One turn moves every row onto another: examples first, then more rows asked
guz: 24.1,33.3,-5.3,-3.0,1.0,-4.9,15.1,-8.3,9.0,-29.3,7.6,-1.2,-1.6,6.4
dudo: 8.5,27.4,-11.6,4.7,21.5,2.1,20.0,-19.2,2.9,-2.8,25.8,-2.0,4.2,-5.9
Rik: 16.2,29.2,-10.1,-3.8,-17.4,-9.2,4.9,-8.1,7.4,-22.6,2.5,-2.3,-10.1,-3.5
ruk: 17.2,15.1,-24.8,-12.3,11.9,-7.4,19.7,-0.3,-6.4,-8.1,14.8,-13.6,-6.3,-2.9
kel: 18.6,13.4,-33.3,9.6,-2.0,-17.7,19.8,-13.4,1.1,-16.5,24.4,-17.5,3.2,-9.9
rukef: 10.9,29.6,-7.2,8.8,-3.2,-8.4,17.0,-13.4,18.3,-1.9,17.0,-18.4,-8.9,1.9
zuze: 10.2,6.5,-12.4,2.5,1.3,10.3,17.8,3.1,7.8,-21.7,6.9,0.3,-2.7,-3.9
Nasu: 26.6,20.6,-3.2,-6.4,2.9,1.3,5.7,-4.5,-0.6,-8.1,36.4,3.7,0.8,-13.6
tebu: 18.2,43.2,-21.9,5.2,-3.8,-0.6,22.1,-1.2,-5.3,-11.6,26.4,8.7,-0.7,-11.1
fef: 15.1,30.4,-10.9,-0.3,-8.8,17.8,16.1,2.5,7.5,-3.7,16.1,-10.6,11.0,-10.1
fegir: 16.8,28.3,-25.6,-11.9,-10.9,-11.4,11.2,-10.0,0.0,-15.5,5.1,-9.9,20.8,-3.5
zek: 31.9,21.1,-20.2,12.6,5.0,-3.5,21.4,-7.0,6.0,-10.7,16.8,7.8,25.4,-8.5
vit: 22.8,18.6,-4.5,1.8,26.1,-4.8,9.9,-11.7,7.4,-16.1,11.3,-2.4,4.3,-4.6
diba: -1.2,30.0,-12.5,10.8,-14.8,-14.4,7.9,-2.6,7.8,-2.7,12.7,0.3,15.8,-13.5
num: 15.0,32.7,-15.9,1.0,3.3,0.3,26.6,-21.7,9.1,5.0,14.5,5.1,7.4,4.9
mep: 21.2,23.2,-18.2,-11.4,4.4,0.2,-1.0,-5.1,-5.8,-15.3,29.8,-15.2,-2.9,-6.0
buril: 18.5,27.4,-23.2,5.2,11.8,-17.2,17.2,-4.5,-5.7,-14.0,11.7,15.1,13.6,0.7
Nokiv: 22.8,19.9,-17.2,-7.7,3.0,-4.9,27.0,2.7,10.1,-10.1,7.4,-0.8,0.3,-25.1
fumi: 14.2,7.9,-2.8,2.4,-2.1,-18.3,23.3,-14.8,-2.5,-21.9,14.7,3.2,-0.7,1.9
bol: -3.3,18.4,-21.5,-14.1,-4.4,-13.1,7.7,-13.9,5.7,-14.5,18.0,-8.0,11.7,-7.2
Nabuk: 24.5,13.4,-16.3,8.4,-14.2,-13.3,22.4,-3.9,11.6,-11.5,2.8,5.3,2.5,-21.0
pege: 6.5,8.6,-10.0,22.9,0.4,-1.8,17.7,-13.9,1.3,2.4,11.7,3.2,0.6,-13.1
Kamet: 8.8,20.0,-13.0,14.2,-4.0,-0.7,1.8,-9.0,-5.9,-12.5,23.1,0.1,-17.4,3.0
rudaz: 14.3,21.6,-20.3,14.7,2.1,-10.7,2.2,-14.2,-13.8,-13.9,20.8,0.0,2.5,12.5
fose: 12.1,19.7,3.2,6.8,-9.8,-16.6,27.5,-8.1,1.1,-11.2,20.4,6.3,13.9,-7.3
zalok: 32.4,10.7,-29.3,8.6,-5.7,0.6,5.2,-5.3,12.1,-13.8,16.6,-2.4,17.7,1.4
Muf: 21.2,19.0,-14.8,-5.3,0.4,-0.4,2.9,0.5,-13.1,-6.5,0.1,-4.5,18.0,-2.6
zat: 12.4,21.0,-30.4,0.4,-0.4,3.4,6.0,-4.6,1.4,-0.1,0.9,9.8,-8.4,-10.2
kituz: 20.0,21.9,-16.4,27.1,-0.8,-14.5,2.8,-4.6,17.4,-10.5,26.4,-0.2,4.0,-5.8
levav: 22.2,24.9,-8.3,3.4,-19.2,-3.3,11.6,10.4,4.0,-2.9,24.1,-11.7,-1.8,-11.5
rodoz: 9.9,25.7,-32.0,3.6,-1.0,-0.3,-1.7,-9.3,13.5,-2.2,10.5,-10.0,-10.7,-3.1
dinap: 10.0,8.6,-19.8,9.1,5.6,-3.7,6.0,-9.7,-9.2,6.0,9.8,-4.0,11.1,-19.2
nabo: 28.0,17.4,-10.5,4.3,-3.0,-16.6,-0.5,-20.0,-7.6,-2.7,7.4,10.2,-2.3,-7.1
varun: 19.9,25.5,-9.9,13.7,-6.1,13.4,15.1,-13.6,-0.4,-9.1,7.1,-16.8,13.9,2.8
runiz: 36.3,27.1,-13.0,1.8,-17.5,-14.7,6.5,-12.7,0.1,2.2,10.6,-3.6,0.8,-2.4
Kenam: 19.9,20.3,-17.5,5.4,-4.3,-7.0,29.4,-10.4,11.4,-16.8,28.9,-19.1,3.0,4.7
taba: 1.1,11.8,-11.8,13.4,6.1,3.9,10.7,3.3,13.7,-19.2,25.6,0.4,3.2,-11.3
pufu: 14.5,29.6,-5.7,1.5,4.5,-7.2,-1.3,-18.3,6.7,-16.5,14.1,-6.2,9.5,-27.0
kono: 20.4,24.2,-10.2,11.7,1.4,-18.0,-1.7,-25.4,10.2,-12.8,23.8,-9.1,14.0,-7.6
lugak: 11.3,36.9,-28.2,4.4,-5.0,-8.8,4.1,-5.4,0.3,-0.1,26.0,7.3,10.1,-19.6

kituz moves to buril
mep moves to Kenam
Nabuk moves to zat
Now these:
dinap moves to runiz
kel moves to num

One turn moves every row onto another: examples first, then more rows asked
kazo: 7.9,5.7,-5.0,-11.4,18.2,-5.8,-13.3,6.6,-10.3,-18.3,14.9,13.9,20.9,-1.6,-9.6,3.1,-15.7,5.3,24.7,8.3,19.7,1.6,-0.7,-11.6
tigoz: 4.1,3.2,-0.6,8.7,21.5,5.4,5.6,7.6,-24.6,-19.8,26.1,-7.0,11.9,-17.8,-6.9,-1.3,-13.1,-20.1,14.7,4.7,15.4,-9.3,27.1,6.6
zefen: 1.6,11.0,-15.9,-0.3,14.0,-6.2,7.1,22.4,-21.6,-7.5,32.0,-2.1,2.5,-16.1,-14.3,-2.4,-22.5,-16.3,25.8,8.2,7.5,-0.1,21.1,-1.4
nev: -5.9,-3.1,-5.9,-20.4,18.8,-17.8,7.9,11.5,0.7,-6.9,12.0,6.9,4.0,-6.4,-4.5,8.2,-8.7,1.0,23.9,-7.6,11.4,9.8,-8.0,6.3
mekek: -8.6,7.5,-11.5,-5.3,12.6,-12.5,-2.8,20.6,-11.2,-17.6,31.6,-9.5,-3.4,-21.1,-13.8,-12.0,-30.0,-9.3,11.9,12.5,0.8,-5.5,13.6,3.4
Pel: -17.2,0.9,-13.5,2.5,21.2,-7.9,-5.7,16.9,-0.9,6.3,10.3,10.3,23.2,4.4,-14.3,0.0,-14.8,14.8,21.4,1.5,17.2,-21.5,-1.4,4.4
Dugid: -2.8,10.7,1.3,-0.1,15.0,-6.3,-6.8,14.6,-12.8,-22.1,33.6,-10.6,10.5,-23.2,-10.0,-9.9,-15.1,-18.5,14.2,18.7,19.1,-13.2,22.0,13.0
Zagil: -22.9,-0.5,-11.3,4.7,15.9,0.9,-9.2,11.8,-13.0,-6.9,8.8,4.2,26.1,3.5,-6.7,-4.9,-5.4,13.1,17.2,-0.4,26.7,-25.3,-2.5,8.3
mezan: -25.7,-4.9,-9.2,-3.2,17.2,-9.3,3.2,17.9,-4.6,5.2,7.9,0.0,19.7,0.8,-7.9,-0.2,-5.9,8.5,21.4,-4.9,25.1,-21.3,-7.2,17.5
suvef: -8.0,0.5,-15.5,-0.5,25.7,-6.7,16.7,9.9,-22.0,-14.6,20.3,-17.6,-2.2,-18.8,-4.7,-1.8,-19.2,-23.0,17.4,-1.9,5.5,-2.6,10.8,11.1
Big: -18.4,-1.2,-7.4,2.9,19.5,-6.0,-6.5,8.5,2.5,-19.1,19.3,-16.0,10.2,-30.6,-4.6,6.5,-15.7,2.5,14.9,9.9,11.4,-16.8,13.2,28.7
nulab: -13.9,-1.1,-13.6,-4.7,10.1,-22.2,-1.9,17.8,0.8,-16.9,29.4,-4.6,-0.1,-16.7,-5.3,-14.5,-27.6,9.9,10.4,4.9,2.8,-14.3,10.2,12.5
dunif: -10.6,-1.3,-1.7,-11.0,19.1,1.0,-4.6,0.2,-15.2,-27.1,11.6,0.8,20.6,-11.2,5.7,8.0,3.2,-3.7,20.5,-2.5,29.0,2.3,-6.0,12.2
mik: 1.3,-1.2,-12.4,-10.6,22.5,-4.6,-2.0,16.4,-23.0,6.6,6.3,5.8,16.1,5.8,-12.8,-1.9,-10.9,7.2,26.4,-2.8,22.8,-2.0,-8.5,-1.1
vatul: -0.8,8.8,-5.4,-1.9,9.5,-16.7,-13.0,13.7,-4.3,-19.6,24.4,-11.8,13.6,-16.5,-11.6,-12.5,-17.5,0.3,22.0,22.6,25.3,-25.1,15.8,13.5
gomuk: -8.4,-5.0,-11.5,-4.2,27.0,-2.3,4.7,8.4,-18.0,1.1,7.1,7.6,12.2,4.1,-1.7,-0.5,3.4,6.6,16.7,-15.4,17.0,0.7,-4.8,10.9
fomo: -4.9,0.9,-10.5,-1.8,29.0,6.5,-6.6,10.8,-22.9,0.4,13.9,11.2,30.0,-2.2,-3.3,6.5,-1.8,3.8,24.1,-2.8,27.7,-1.2,-2.6,8.8
rapak: -12.1,3.3,-4.4,1.0,24.7,-7.5,2.4,8.5,-3.4,-19.0,21.9,-18.4,-2.2,-27.7,-9.2,-0.7,-15.7,-16.8,9.2,8.0,2.4,-8.1,16.3,20.4

Dugid moves to rapak
Zagil moves to mezan
Now these:
zefen moves to tigoz
nev moves to kazo
vatul moves to Big
gomuk moves to mik

